In the data rows, the value 128 means zero.
Some points:
[151  79 138 142 159 154 130 128 118 147 130 147 127 134 139  55 114 151
 180 158 102  99 135 124 175 137 138 172 121  67  62 127 140 101 126 204
 115 150 194 157 146 119]
[167 212  91 148 105  70 166 147  76 109 168 162  72 107  92 123 144 122
 166 124 143 172  84 100 141 158 106 104 137 134 147 154 100 199 127 120
 112 148 164 149 135 122]
[121 111 144 124 144 148 137 116 126 186 173 112 104  90  75 100 167  94
 107 100 195 120  56 143  88 174 123 143  82 176 122 104  93 179 135 140
 143 182 112 119 140 122]
[100 106 139 152 134 119 146 107 126 117 193 168 190 125 121  67  86 100
 107 101 134 164 132  97  95 120 106 113  97  91  76 156 150 151 124 177
  99  75 117 111 156 142]
[108 136 136 122 122 133 141 183 108  93 125  87 104 153 149 186 152 140
 139 123 130 131  76 125 103 162 151 121  73 120 146 144 169 211 161 134
 136 112 103 143 130  93]
[ 92 113 170  99 118 153 100 125 127 142 158 168  79  72 172 104  99  84
 113 126 155 111 161 122 177 152  97 166 110 155 152  81 219 127 137 177
 115  91 219 186 122 108]
[120 100  93 186 132 120  95 165 148 163 112  87 118 104 115 133  93 160
 127  88 164 127 205 147 203 117 105 149 129  99 129 102 116 153 120 139
 133  99 101 179 133 148]
[147 136 137 117 122 147 126 155 139 123  97 177 139  95 124 141 168  66
 104  96 140 151 104 142 176  32 131  97 106 134 119 161 134 168 151 155
 180 134 141  73 146 125]
[111 159 143  92 146  89 174  99 142 142 164 128  89 151 161 138 164 102
  83 162 103 141 198 171 120 110 155 105  88 181 128 137 121 120 134 151
  58  79 145 175 150 187]
[102  88  79 150 152 136 190 137 152 146 141 159  48 189 127 126 123 150
 182 100 111 114 150 112 151  90 144 150 163 161 136 176 168  68 111 137
 121 125 157 171  90 120]
[147 135 118  76  92 124  92 177 115  83 111 156  83  88  95 125 128  88
 151 130 170  92  95 138  89 151 128 122 182 128 178 102 121  85 122  78
 102 146 143 101 124 133]
[165 156 150  91  72 143  95 118 134 158 154 104 144 130 114 111 120 154
 172 156  88 178 145 125 121 122 130 139 180 146 115 144 151 186 151 136
 168  89 111 147 141 170]
[109 136 156 122 105  87  71  91 111  63  91 141 113 146 150  84 207 109
 127  65  90 109 106 157 136 116  82 174 157 119 146 135 125 152  80 156
 129 100 135 112 156 108]
[162 145 128 103 202 118  87  79 115 163 154  95 104 127 103 166 150 102
 157 124 109  85  62  80 184 110 108 109 141 127 160 127 204 136 178 108
 146 116 148  92 132 150]
[127 163 101 154 107 111 157 106 219 157 154 162 175 123  92 174 117 112
 107  88  75  85 162 116 117  86  98 126 143 111 119  99 119 124 115 124
  93 120  92  81 122  92]
[135 128 109 128 105  50  97 201 151 164 100 138 125 187 121 115 112  91
 128 106  79 108 106 116  95 159 103 131 102 157 135 126  99  94 147 188
 142 137 113  93 143 121]
[128 132 116 189 133  84 193 109 138 130 115 153  39  89 131 166  63  99
 114 125  58 145  80 168 186 150 138 140 131 125 162 140 103 136 152 189
 149 152 128  92 104 155]
[156 111 117 115 172 109 132 120 103 165 109 143  84  82 145  97 108  77
 120 134 146  93 199  89 121 124 187 123 161 131 127 165 124 146 103 149
 206 137  98 143  83 100]
[122 160 138 124 147  83 185 164 110 121 126 137 152  81 119 117 132 188
 132  59 128 131  92 120  63 128 164 156 153 152 181 109 163 146  77 125
 150 108 139 164 195 135]
[ 84 144 124 173 129 204  98 134 112 109 138  92 178 121 134 195 160 102
  91 188 145 147 178 134 115 140 127 118 117 129 168  75 132 131 125 186
 116 125  49 173 122  97]
[105 163 160 106 121 151 151 123 118  93  84  93 100  91 114  85  81 165
 159 180 107 137 206 112 127 113 142  98 103 148  86  83 173 149 127 161
 147 184 135  86 169 144]
[ 67  69 123 142 127 127 180 112 150 126 110 134 108 166 146  89 131 118
 139 143 176 111 130 129 134 105 114  95 127 128 183  61 103  97 163 111
 148  79  68 130 174 143]
[119 159 150 162 154 123  98 152 163 146 193 113 157 119 175  64 130 142
 136 150 157 129 139 172  98 146 119 116 155  77 129 133 195  76 134 109
 142 163 153  31 164 102]
[122 137  92  98 139  93 118 120 137 143  97 157 138 132 141 113 172 192
 158 166 177 150 130 111  94  85 129 175 165  91 180 111  86 159 160 176
 120 209  83 136 121 151]
[119 142 159 189 131 140 161 135  98 109 112 149  67 136  98 195 147 142
 122 137 200 186 109 125  83 111  73 136 154 157 112 138 149  84 107 138
 149 128 149  93  92 130]
[129 109  68 180 187 159  89  86 145  86 143 113  94 130 121 122 117 137
 204 154  84 135 108 135 126 125 132  97 121 153 123 165 146 147 128 192
 141  73 175 126 136 112]
[ 83 143 163  78 137 167 119 116 141 131 107 112 133  93  81  99  92 158
 107 102 145 113 108 162 139 127 105 145 133 138 130 177 113 143 133  95
 107 186 110 183 123 113]
[154  93  95  99 184 121 145 140  69 201  78 109 121 200 141 105 124 104
 125 127 146 151 159 143  99 124  71 129  82  89 129 183 159 134 104  81
  88 118 121 104 109 127]
[127  94 107 158 114 138 154  70 114 122  92 132 178 116 106 156 151 160
  79  86 150  91 123 120  76 164 171 128 114 159  80  87 180 101 156 141
 107 107 146 111 129 153]
[136  95  93 136 104  90 172  72 126 126 147  86 206 114 133  93 138 116
 143 158 126 171 115  90 175 149 133 145  84 163 162 142 109  78  96 109
 118 150 132 150 141  80]
[128 118 124 162  88 129 159 152  75 129 132 175 190 157 128 156  74 161
  96 190 159 121 136 149 167 142 143 166  48 124 117 110 172 149 106  80
 136 120  69 144 166 182]
[146 105 175 109  97 132 154  90 179 144 161 164  62 150 123 195 160 141
 115 151 123  94 215 123 123 213 107 103 157  93  96 130 137 193 101 118
  95 144  82 145 136  98]
[ 55 129 146 128 111 185  79 110 121 159 176 139 174 133 122 146 100 148
 147 132 145 109 130  76 117 117 139 124 144 175 121 192 101 146 106 123
 142 143 156  41 137 163]
[130  37 143 118 162 140  94 145 139 104 101 141 149 122  78 127  99  76
 158 126 130 135 174 109 128 126 184 103  91 136 103 152 118  94 127  99
 114  84 105 117 167 116]
[126 128 109  48 139 155 121 136  78 100 172 108 100 161 186 175 128 139
  79 129 149 128 110 154 161 107 140 142 158 134  83 129  39  96 109 122
 126 157  96 106 199 138]
[161  39 172 154  63  98 130 130  75 154 143 106 109 113 136 123 156 129
 138 140  88 146  78 149  64 136 159 112 134 139 144 123  84 113 109 112
 131 121 167 109 107 204]
[131 139 141 147 165 112  92  96 187 121 120 149 115 143 172 159 149 199
 104 126 156 134 124 133 105 103 157 171  72 113  70 107 134 119 127  79
  64 118 141 122 178 116]
[137  88  98 120 122 168 135 166 175 134 155 130 126 182 103  80 148 152
 100 117 103 153 179  90 104 152  85 161  93 144 174 127 125 108 137 116
 162  94 154  90 149  80]
[129 105  63  76 111 163 192 120 115 114 156  85 133  87 103 139  78  92
 136 128 122 160  64 127 101  79  85 156 177 105  88  85 169 147 137 155
 114  96 143 110  76 143]
[ 84 147 144  80 138 121  89 112  89 131 157 110 124 180  50 127 107 144
 156 102 122 103  74 135 157 128 155  48 175  54 156 104 113 133 116 148
 154 119 147 138 144 156]
[155 147 193 101 142 118 182 134 190 143 108  85 149 116  70 135 158 133
 126 221 122 104   0 125 174 121 119 128 140 119 117 145 135 131 101 131
 178 104 135 144 126 151]
[154 193 182 147 104 150 103 154  98 156  80 128  63 113 125 127 159 155
 128  96 135 116  90 157 118 104  97  91  85 142 127 101  82  66  97 166
  61 106  98 142 133 141]
[130 164 127 127 165 122  99 143 128  81 111  81  97 176 102  84 163  66
 112  82 107 147 152 145 141 140 178 176 186 125 131 147 156 114 129 134
 105 171  80  92 127 155]
[ 76 146 121 133  79 131 118  81 142 168  47 150 140 147 167 151 113  90
 142 153 157 187  84 154 115 181 146 128 150 145 119 161 160 126 166 118
 135  99 141 165 160 110]
[146 118 141 130 121  67 118 130  87  65 151 104 123  87 175 143  82 155
 173  88 121  54 121 138 110 134  74 128 122 180 116 168 124 107 183 124
 107 157  74 139 116 126]
[ 81 123 177 143 163 123  74 156 114 126 124 147 112 103 145 151 205 127
 120 161 118 159 112 103 122 150 143 174 117 110 140 132  78 134 171  76
  74 145  79 129  45 177]
[156 138 102  85 124  93 118 107 145 123 138 137 183  82 135 114 158 155
 142 125 121  89 126 179 130  97 198 120  88 104 152 183  94  95 161 120
 159  96  81 140  63 109]
[106 115 152 136  89 120 132 159 113 144 110 119 105 128 157  99 143 113
 150 135  54  95 145  84 104  92 105 138  95  82 102 125 111 131 113 113
 133 105 128  94 107  52]
[171 112  94 159 116 149  79 118 157 106 109 106  54 127 147 100 125 199
  50 185 144 118  66 115  92 148 138  94 153 148 161 143 104 155 120 133
  83 135 163 155 128 110]
[122 159 129 125  79 147 129 129  98  94 115 114 132 210 131  70 126 146
  87  97 138 113 100  96 147  90 178 135 134 118 114 105  91 151 191  75
 132 163 127 137  82 107]
[121 139  77 133 133 131 102 142 159  84 140 143 135 131 117  91 168 159
  89 130  96  91 131 151 128  92  58  99 126 147 102 131 138 127 135  87
 167 144 102 149 105 223]
[170 175 130 132 170 218 196 150 113  90 127 162 231 149 187 120 130 114
 158 112 105  87  80 137 155 158 133 146 170 164 149 123 101 159 110 129
 133 102 130 113 105 126]
[116  86 150 121 164 109 129 161 105 169 132 142 170 149 128 157 137 171
 115 187  85 185 166 181 152 102 135  89 184 180 107  77 132 139 122  65
  57 158 102 143 122  68]
These points spread out most along one direction. Take the direction at right angles to it along which they spread out most. Go by this last direction. How far along it is each point below, from 0 to 99? The average is 50, and the first point in the table lies past the average. One standard deviation of the points above along it is 16.
[107 163  80 192 114 117 107 152 116 200 131 110 134  97 132 121 121  60
 122 141 155 100 130 130 125 113 170 107 167 135  96  97 113 123  62  92
 123 104 139 161 104 137] 50
[155 173  96 110 112 161 118 114 101 147 124 138  97 102  56 143 125 164
 107 152 149 146 196 150 145 210 149 155 105 121  97 107 104  81 137  91
 176  41 145  70 146 122] 53
[166 120 152 160 118 153 129  90 153 106 143 138  89 132 136 142 146  57
 143 135 143 137 146 152  79 114 104 133 142 101  89 105 128 104 130  62
 214 155 135 228 183 124] 51
[129 153 124 138 137 141 114 156 160 126 106 133 187 168 137 193  97 178
 105 102 157 166 185 111  88 138 110 112 158 128 101 129  78  99 149 156
 146 131 192 180 145 135] 45
[131 100 100  72  83 185 135 155 218 102 101 122 139 107 160 159  99 126
 147  93 154 144 164 127 179 117 120  95  96 115 170 156 112 114 118 129
  79 151 111  53  97 143] 50
[156 142 130 119 149 200 101  99 118 152 140 132  82 112 139 145  74 128
 116  48  37 159  96 115 102  94 144 129  73  75 192 117 149 119 119 105
 174 148 111 145  98 118] 59
[152 112 153 135 184  77 135  79 159 123 102 119 158 123 140  95   6 102
 126 119 145 151 121  72 138 167  87 129 157 133 104  78  85 130 141 115
 134  96 124 114  96 119] 65
[136 151  88  77  94  91  47 150 124  74 111 153 158 133 150 176 156 170
 129 156 133 145 100 117 164 158 130 109 119 135  98  92 167 119  76 136
 151 162  63 171  89 113] 28
[106 113 138 130 175  84 130 129 108  96 125 109 218 122 124 138 127  85
 164 121 103 104 198 148 103 158 100 147  85 126 156  93  86 161 102 138
 122 157 249 144  78 137] 62
[122 137 106 132  95 132 190 124  71 153 115  81 160  48 132 129 211 134
 123 113 111 128 132  93 209 197 118  87 164 101 105 160 148 112 163  89
 127 166 177 111 165 148] 53
[147 129 182 156 121 101 155 110 176 111 151 131 158 199 145 124 115 110
 134  92 181 133 153 173 154 127 181 114  95 123 119 139 145 114 120 154
 130 169 142 113  57  84] 55
[164 121 146 133  96 106 133 153 101 131 130 112 192 141 143 146  85 114
 106 178 115  99 190 101 115  25 141 147 149 100 181 204 140 131 147 143
 101 131 152 154 151  88] 57
